In the data rows, the value 500 means zero.
Here is a table of points, one per row:
654,302,562,596,717,750,529,382,416
484,506,503,545,555,487,437,490,482
532,453,446,553,491,585,494,519,512
453,447,506,584,306,483,418,657,626
570,428,437,513,503,527,469,517,492
480,527,504,514,423,449,493,535,576
564,525,473,472,546,566,476,470,472
424,582,453,483,522,452,494,465,483
606,350,555,300,827,999,384,289,133
520,600,470,357,453,548,532,562,513
485,518,503,482,493,545,494,514,528
501,355,497,471,517,402,523,465,498
522,460,540,471,551,704,416,532,434
616,277,517,467,562,496,650,355,546
548,425,528,565,650,640,421,410,378
496,466,496,504,573,455,471,488,454
604,631,436,444,474,378,601,469,553
515,318,477,374,310,424,512,530,634
558,686,408,249,381,463,706,486,545
450,663,462,715,561,293,332,638,509
508,545,492,431,307,551,465,650,633
99,722,772,944,572,510,268,667,480
475,452,530,476,539,499,481,484,516
541,509,524,482,565,520,546,444,498
502,537,493,414,480,507,531,485,470
547,480,600,362,679,906,384,419,334
483,424,581,530,576,571,515,379,423
516,396,550,463,637,507,513,339,400
732,442,349,312,629,250,718,253,478
There is one direction along which these points spread out most. Where along it does each point below lie, from 0 to 99? 50 is the average, and the first point above lies past it.
557,359,416,771,599,129,960,217,520 40
568,936,419,373,726,322,600,407,393 45
445,454,462,567,320,446,483,636,540 31
463,481,517,485,452,427,519,513,513 40
313,584,523,588,88,145,449,788,813 0
381,571,538,571,414,568,266,691,470 35
432,668,486,519,397,460,454,624,562 30
467,637,482,475,572,502,536,476,412 48
374,391,590,558,90,511,398,737,748 18
471,490,489,515,537,544,462,499,419 50
529,563,463,434,511,355,612,472,548 40
468,474,501,526,344,433,508,569,567 34
544,365,451,546,550,453,481,478,477 49
